The rows of X fall into a few groups, and each row is roughly a mix of its group's hidden directions.
X:
-267  234  126  -259  -3  177  -309  169  347  57
190  -41  -44  -470  -62  -18  -14  -7  -399  254
47  -248  -249  -308  79  -354  163  -177  249  -130
219  -257  22  -414  -115  155  73  84  -379  101
-189  80  -221  196  75  246  -401  -317  -157  -86
401  -127  -316  149  -204  -38  204  17  -317  66
-12  -33  -268  -52  121  -166  420  -307  236  -210
164  214  204  439  -104  -109  110  367  -103  37
-60  60  323  -177  135  -332  -179  -310  242  -176
91  124  -269  406  3  -59  140  -138  -299  310
118  -346  177  -401  39  353  84  33  -168  -32
323  -308  -3  -316  -59  369  156  109  106  46
-295  -97  78  -67  45  -435  -225  -5  78  -366
-183  29  -198  -326  -288  -182  340  115  -251  31
-252  414  -103  289  71  -235  -148  -112  239  86
-132  -101  -323  -288  71  182  -11  -195  350  -274
-158  149  -56  456  -3  -78  31  -42  382  -274
8  -200  40  -403  -12  16  150  -171  -431  216
163  -93  -179  -536  138  40  192  -264  46  71
-220  418  -167  297  -55  -347  -136  -48  63  36
-351  -75  326  20  79  -175  -310  -233  256  17
-123  372  -175  -376  -101  -93  -156  -175  -259  149
-173  248  281  -231  70  155  -264  -274  275  -126
-184  340  -5  -73  -37  185  471  -62  248  -108
-309  314  -96  313  53  -380  31  -147  135  8
260  -369  76  -246  30  293  135  155  13  299
-97  243  52  -408  91  70  -272  95  391  -51
139  -89  -296  -343  172  206  -65  -311  287  26
-94  -304  158  -153  30  522  48  -224  -12  -112
80  52  -5  329  44  297  -174  -92  454  -189
139  -71  -17  381  -44  54  264  -295  -395  28
-70  61  -261  198  169  246  -191  -486  -102  -25
323  14  59  -77  -195  527  148  24  -27  191
-84  206  119  -381  124  205  -144  185  405  61
-66  95  -210  453  108  136  -318  -301  -22  -58
118  -215  -67  138  -59  -135  -555  242  -120  -47
240  -371  164  -390  133  165  201  -58  -160  20
-35  -25  -353  -342  57  -219  136  -259  266  -194
3  -91  350  381  -108  -126  -37  354  -223  93
108  -211  -336  -409  70  -135  106  -123  248  -205
-57  322  -84  171  71  -383  -249  -126  -185  286
-264  -196  -63  -215  80  73  351  -226  340  -171
-276  140  -165  239  98  188  -234  -456  15  -25
-361  -72  96  -15  41  392  354  -178  -15  -178
199  -339  95  -414  -48  296  130  103  -191  17
-208  -75  305  -196  -17  123  -322  -285  294  -149
-166  187  101  -329  102  208  -167  271  379  92
-97  -293  180  -351  89  134  377  120  75  -222
440  1  -218  43  5  -64  -449  181  -79  38
147  -71  95  355  182  120  -63  119  511  -8
107  -195  -35  435  -171  -115  199  -56  -361  184
145  -187  -54  318  -42  102  300  -247  -402  -64
170  -305  142  -83  275  74  349  -190  308  -79
125  -37  140  270  282  -7  19  -9  502  -217
132  35  -166  317  -73  -273  207  -101  -434  -144
-223  283  -33  474  73  -152  -198  -162  198  -13
-88  175  -114  397  103  255  -207  -325  -236  9
-242  408  -216  275  -60  -279  -71  -126  169  104
129  29  242  -334  -130  -71  341  390  75  72
54  41  53  424  130  -51  -34  161  473  -178
-32  -142  -215  329  141  243  -413  -223  91  -78
-259  152  174  -266  59  -101  -316  191  383  25
-71  29  -406  395  38  -169  70  34  -292  202
255  -135  -340  260  -131  -198  181  119  -319  133
330  98  72  137  268  -144  -118  217  428  96
30  -95  -226  -459  92  -70  67  -250  370  4
361  -414  9  -220  -88  302  148  -11  -124  50
490  124  -141  -114  -154  333  194  6  -102  134
-313  -290  332  -122  137  27  -182  -179  271  -155
-449  237  34  327  91  -276  -10  -140  44  -131
-77  -180  251  -346  92  148  -186  23  447  49
-255  20  178  -265  156  229  -121  257  392  104
-290  315  -120  364  29  -276  -24  -225  169  -43
-36  382  108  -275  -42  -173  -208  298  292  78
-354  -262  163  -153  88  -9  417  -179  -116  -133
-49  -56  -8  264  -46  -181  -439  -9  -431  -9
-382  -90  -132  -57  1  -328  -288  272  117  -191
-283  138  282  -193  125  152  -278  -171  357  2
332  -43  108  -279  -46  466  133  -184  45  -121
-123  14  -291  -338  30  -235  89  -259  350  -143
106  -241  -36  254  -40  -167  221  -239  -385  -265
-26  -76  354  484  -61  -52  -51  280  -137  130
-204  365  -156  344  -46  -357  -159  -97  -31  81
196  -181  91  243  -272  159  245  -119  -400  -130
300  -95  -357  -382  99  -57  213  -96  135  -175
-96  331  -168  241  18  -497  -30  -8  35  186
-266  245  56  -215  91  195  -233  238  354  163
224  -24  -254  313  -58  -330  196  -26  -336  108
-319  35  1  -227  64  125  337  -322  310  -39
112  -337  117  -393  78  263  326  17  78  -81
-86  43  -412  -380  39  -10  33  -286  99  -267
253  119  50  -146  -43  491  130  -298  -92  -173
-274  69  235  -258  316  284  9  2  271  -184
-280  230  -26  405  73  -371  22  -83  131  -159
-8  -7  450  272  -79  3  -151  258  -117  320
-329  99  -43  -189  77  127  320  -418  182  -28
44  -51  -559  111  129  -39  192  215  -240  -36
-104  221  134  -103  -26  200  587  38  101  -66
349  28  85  207  -128  -121  284  -261  -364  -64
-44  -195  -285  -438  104  166  -106  -247  222  -126
384  -194  -45  -452  -41  102  243  151  60  0
-129  -51  -115  -394  -260  61  138  -90  -450  -15
278  -46  147  -208  -67  -204  293  390  230  82
318  46  -248  266  -121  59  244  -127  -385  108
-86  69  241  431  -101  -144  33  182  -410  11
35  22  -168  333  150  139  -300  -370  -279  38
39  -8  284  321  -96  54  -244  296  -354  139
87  59  148  254  285  158  -214  -268  359  -196
178  52  203  -234  -98  72  422  353  -201  -4
163  -203  -11  372  -72  -74  341  -26  -385  81
-309  308  241  -131  235  -161  -213  -69  303  -5
-143  -35  -209  -196  21  -220  246  -153  461  -199
-246  445  -72  183  42  -326  -253  -32  -34  132
327  9  105  -59  55  359  -375  175  182  -174
One row of each group comes first, with its name. Which group is each row after those in?
18  -32  369  -200  31  -298  -209  -302  273  -110 -> T
8  1  147  408  279  -277  35  107  361  -63 -> P
29  -53  430  264  -102  5  -73  370  -171  222 -> E

-233  -111  187  -231  -144  50  -396  138  365  27 -> T
16  -18  -82  339  141  120  -347  -337  -288  125 -> E
-254  -24  -148  42  7  -485  -80  328  -68  -215 -> T
-313  135  128  -206  228  151  -268  -217  336  -84 -> T
-136  152  163  -358  -23  236  -243  196  371  12 -> T
55  -429  331  -155  282  103  243  68  36  -115 -> P
-203  7  94  22  128  216  441  -289  309  43 -> E
-434  -3  -105  208  45  -419  -235  75  -30  -78 -> T
49  114  -32  293  108  443  -334  -189  -86  157 -> E
378  60  63  66  152  231  -291  94  396  -86 -> P
-127  419  -100  49  -88  -225  -369  127  -211  170 -> P
